The rows of D fall into several groups, which share some directions, and each row is roughly a mix of its group's hidden directions.
D (82 x 17):
[[ -5 -41  -6 -47 -34  13   9   3  13  -3  17  14  10   6  -1   5  16]
 [-20  16   8  30  12  -9  -6   3  39  15 -33 -13  12   1  23  -1 -29]
 [ 17 -33  -5  -4 -22  19   3  19  11 -11  24  -5  -4  -2  33 -39  17]
 [-14   2  35  -9   6  -6  12 -16  -2 -18  22  16 -39  18 -18 -35   8]
 [  2  39  15  29  34 -17   3 -13 -32 -10  -5  -2 -27   0 -16  -5  -4]
 [ 30   2   1  26  -4  14 -17  13 -24  -5  25  12   4 -16  19 -42  20]
 [  4  18 -22   9  -3  20 -30  -2 -17  29  -5  -4  40  -7 -16  33  -7]
 [-29  24  22 -12  13 -12  -2 -27  -2   9 -10  16  -6  14 -44  24 -12]
 [ 14   9 -28  20  -5  28 -26  11  -8  26  -6 -17  40 -15  11  20  -2]
 [ -1  -4  30  10  -7   9  -8   5  24  -1  22  19  -4   0  16 -59   5]
 [ -6  -4 -25  15 -10  12 -20   9  14  24 -27 -12  39  -8  19  32 -13]
 [-18   6  11 -22  16 -35  24 -16   6  -9 -24   5 -19   5 -26  34 -13]
 [-12 -26  -7 -32 -24  18 -21 -11   4  12  10  20  25  15 -24  30   9]
 [ -8  27   4  -2  27 -25  30 -12 -27 -15 -19 -11 -30   0 -17  24  -4]
 [  5  -5  28   4  -5   0   3   4   8 -13  28  23 -15   3  12 -59  13]
 [-15   3 -13 -11  13 -19  30  -2   8  -4 -34 -31 -13   3   1  42 -18]
 [ 14  23  21  23  17  -5  14   5 -12 -15  17   3 -26  -6  13 -51   9]
 [-30 -18   4 -40 -12  -5   6 -18  17   4 -11  10   3  19 -27  38  -6]
 [-24   4  17  -1  15 -32  36  -3  16 -18 -31  -7 -33   2  14   2 -11]
 [ 25  20 -13  41  21  -4   6  17 -14  -7  -8 -28  -8 -17  32 -18  -4]
 [  6 -22  14 -18 -20  -1   7   2 -26 -22  21  36 -16  -9   3 -25  34]
 [  8 -14 -17 -38 -18  19  -8  -8 -20   8  24   5  15   7 -36  29  12]
 [ 23  -2 -32  19  -7  27 -18  19  -6  17  -4 -22  33 -18  25  11   4]
 [ -4 -42   5 -28 -28  -9  14  11  29 -14  14  16  -4   8  19 -26   5]
 [  4   9  17   1 -17  30 -20   2   3  17  33  25  22  -5  -1 -42  13]
 [-15 -12  -8 -15 -28  22 -26   0  22  30   3  13  45   5  -4  14  -7]
 [  9  11  17  12  -8  15 -23   0 -12   6  36  31  13   0  -4 -46  13]
 [  4  -4  19 -27 -15  13  25   4  -5 -11  34  16 -15  -3   3 -42  26]
 [ -4 -46  -5 -39 -30   8  12  10  35  -2   6   2   7   3  14   1   7]
 [-13  11  29  -8  19 -31  23 -16  -6 -22  -1  13 -42  12 -21 -10  -2]
 [  0  23  33   8   0  15  -1  -1   0   4  28  22  -4  -6   1 -55  12]
 [ -5  36  13  24  30 -37   7 -11 -25 -11 -15   9 -20   3 -16   2 -13]
 [  2 -34 -13 -31 -26  40  -3   6  25  13   9 -15  16  -4   6  13  14]
 [-14 -10 -16   6   8 -20 -11  -8  12   5 -38 -13   6   9  -7  52 -24]
 [ -4  -7  19   8  -1  20 -40 -14  23  12  27  23  18  25 -18 -23   0]
 [ 12  20 -27  24   7  13 -21   7 -13  22 -19 -17  35 -16   4  32  -8]
 [-12   2  36 -19  -2  -9  21 -10  -1 -16  21  28 -27   7  -9 -38  15]
 [-17  -1   8   0  23 -29  34  -6  12 -23 -27 -19 -37  14   8  12  -9]
 [ -5   1 -23  -3  13 -16  28   3  -2  -8 -34 -36 -12  -1  10  42 -12]
 [ 18  -4   5   3  11 -14  34  11 -10 -31  11 -12 -38  -3  22 -33  13]
 [ -8  39  13 -15   6   6   6 -17 -41   8  15  22   2  -2 -38   7  12]
 [ -2 -32  17 -23 -15  -6  20   4  18 -23  21  11 -27  11  11 -36  12]
 [ 34   2 -15  28  15   8   8  17 -23 -18   4 -28 -19 -16  29 -19  15]
 [-24   5  11  -4 -15 -25  31  14   8  -1 -38  11  -7 -31  32  -3  -6]
 [-11  -7  31 -27 -12  -2  18  -7   2 -14  27  32 -19   8  -9 -37  19]
 [ 15 -18  -4 -23 -17  24 -21  -7 -21   1  39  21  11  10 -28  -3  23]
 [  7   6  -9  36  16 -16  16  16  -4 -15 -29 -22 -14 -15  44  -6  -2]
 [-16 -16  13 -35 -24  13 -17 -15  10  13  20  33  17  13 -32   6   6]
 [-27  18  27  13  -1  11 -31 -14  29  30  -9  19  22   2 -14  -3 -17]
 [-11 -19   8 -18 -30  20 -31  -6   9  17  17  37  31   4 -13  -3  10]
 [  3  -3 -12   3  -9  29 -42  -5  12  28  15   3  42  12 -17  13  -7]
 [ -6 -11   8   9  21 -44  18  -4   6 -31 -22  -5 -40  13   6   3 -11]
 [ 29 -10 -16   4 -18  26 -27  10 -31   4  30  13  21 -13   2 -13  24]
 [ 16 -17  -6 -23 -25  17  -6   5 -24  -4  41  26  14   2  -7 -20  26]
 [  7   0 -20 -20  18  -9  28  -7 -18 -15  -4 -33 -25  14 -21  38  -2]
 [  9 -18  16  -4  -6  13  12   5   0 -22  30  -1 -33   6  13 -48  21]
 [-12 -34  16 -44 -14  -3  25  -6  27 -16   9   5 -26  11  -7  -4  10]
 [ 11   1   3  -2  19 -22  37   2 -22 -33  -1 -15 -46  -1   5  -7  10]
 [-26 -20  10 -43 -13 -17  15 -11  30   2 -12  16   2  11 -19  26  -9]
 [ 19  -4  11   9 -14  18 -25   5 -15   1  34  30   9  -8   2 -43  21]
 [-29  -5  41 -22 -10  -3   8 -14  27  -1  10  32 -13  10 -10 -28   4]
 [  0  -6   8 -13 -20  25 -34  -8   5  21  30  29  29   7 -25 -11   6]
 [ 19 -31  -3  -5 -15  18  10  18   7 -17  24 -10 -15  -3  31 -38  21]
 [ -1 -20  25  -5  -7  -5  15   7  25 -19  16  12 -24   4  21 -50   9]
 [  3 -18 -30 -20   2 -21  14  -3 -24 -16 -15 -12  -8   8 -12  52   0]
 [ 26  12  -1  25  -2  26 -13  16  -5   8  26  -4  13 -15  22 -46  10]
 [-13 -19  -1 -28 -29  20 -25  -9   8  20  12  26  33   7 -22  18   6]
 [ 34  -2  -7  21  -4  18 -19  12 -30  -6  29   8   5 -13  13 -34  23]
 [ -4 -13  24 -19   7 -21  31  -6   5 -30   9   6 -46  10  -5 -22   8]
 [ -1  23  33  26   8   8 -10   0  11   5  16  15  -5  -5   9 -56   1]
 [-33  14  28 -21   2  -1  -5 -28   7  10   3  21  -6  20 -43  11  -8]
 [-13  -3   0 -21  21 -18  27 -16   6 -17 -10 -23 -31  25 -23  30  -9]
 [-13  21  35  -4  -8  16  -9 -10   1  12  27  35   6   0 -15 -40  11]
 [ 17 -28 -28   4   6 -15  19  16   9 -20 -20 -37 -16  -2  30  17  -6]
 [-16 -38  -2 -22  -3 -31  16  -5  20 -22 -21   1 -22  18   0  27  -8]
 [ 23 -10   2  11  11 -11  23  13 -12 -31  10 -12 -37  -5  25 -34  14]
 [ 16  18  18  29  18  -7   9   7  -9 -16  14  -1 -25  -6  18 -51   6]
 [-33  23  26  -8   8 -21  19  -9  37  13 -22  -1  -8   3 -10  -1 -32]
 [ -8   5  -7  16  11 -25  31  12   2 -14 -40 -21 -18 -15  35  11  -8]
 [  9  20  24  25  20 -10  14   3  -4 -17  11   1 -30  -4  15 -50   4]
 [ 23  34  -2  41  29  -8   2   6 -28  -9   0 -17 -16 -11  11 -20  -2]
 [ -5  30   6   5  33 -23  13 -16 -18  -5 -24  -9 -20  -3 -27  34  -9]]

Here is one row of each group, with its name. Which group are the others in?
[-11   2 -10 -27   8 -21  25 -13 -26 -13 -15  -3 -16   7 -25  47   1] => <13>
[ -6  -9 -16  -4 -26  25 -28   6  17  30   2   7  49  -1   5  12  -5] => <79>
[-24  -3   0 -28   1 -25  39  -5   5 -10 -30 -10 -23   0  -4  34  -8] => <38>

[-25  30  18  -4  17 -17  -3 -25  -7   9 -14  14  -4  11 -41  27 -15] => <79>
[-19   8 -12  -6   3  -4 -12 -13  -1  18 -28  -6  18   4 -24  56 -17] => <13>
[ 10 -46 -12  -7 -27  14 -13  18  34   0  11  -2  15   2  29 -16   3] => <13>
[ -6  16 -22   5  16  -4   8   0  14  14 -28 -39   9   4  -2  41 -28] => <38>
[ -3 -22  14 -23 -13  12  33  12  34  -9   6 -11 -20  -7  27 -30  11] => <13>
[-11   5  21  15  15  -4  21   6  41  -3 -23 -25 -25  -8  27 -20 -13] => <13>
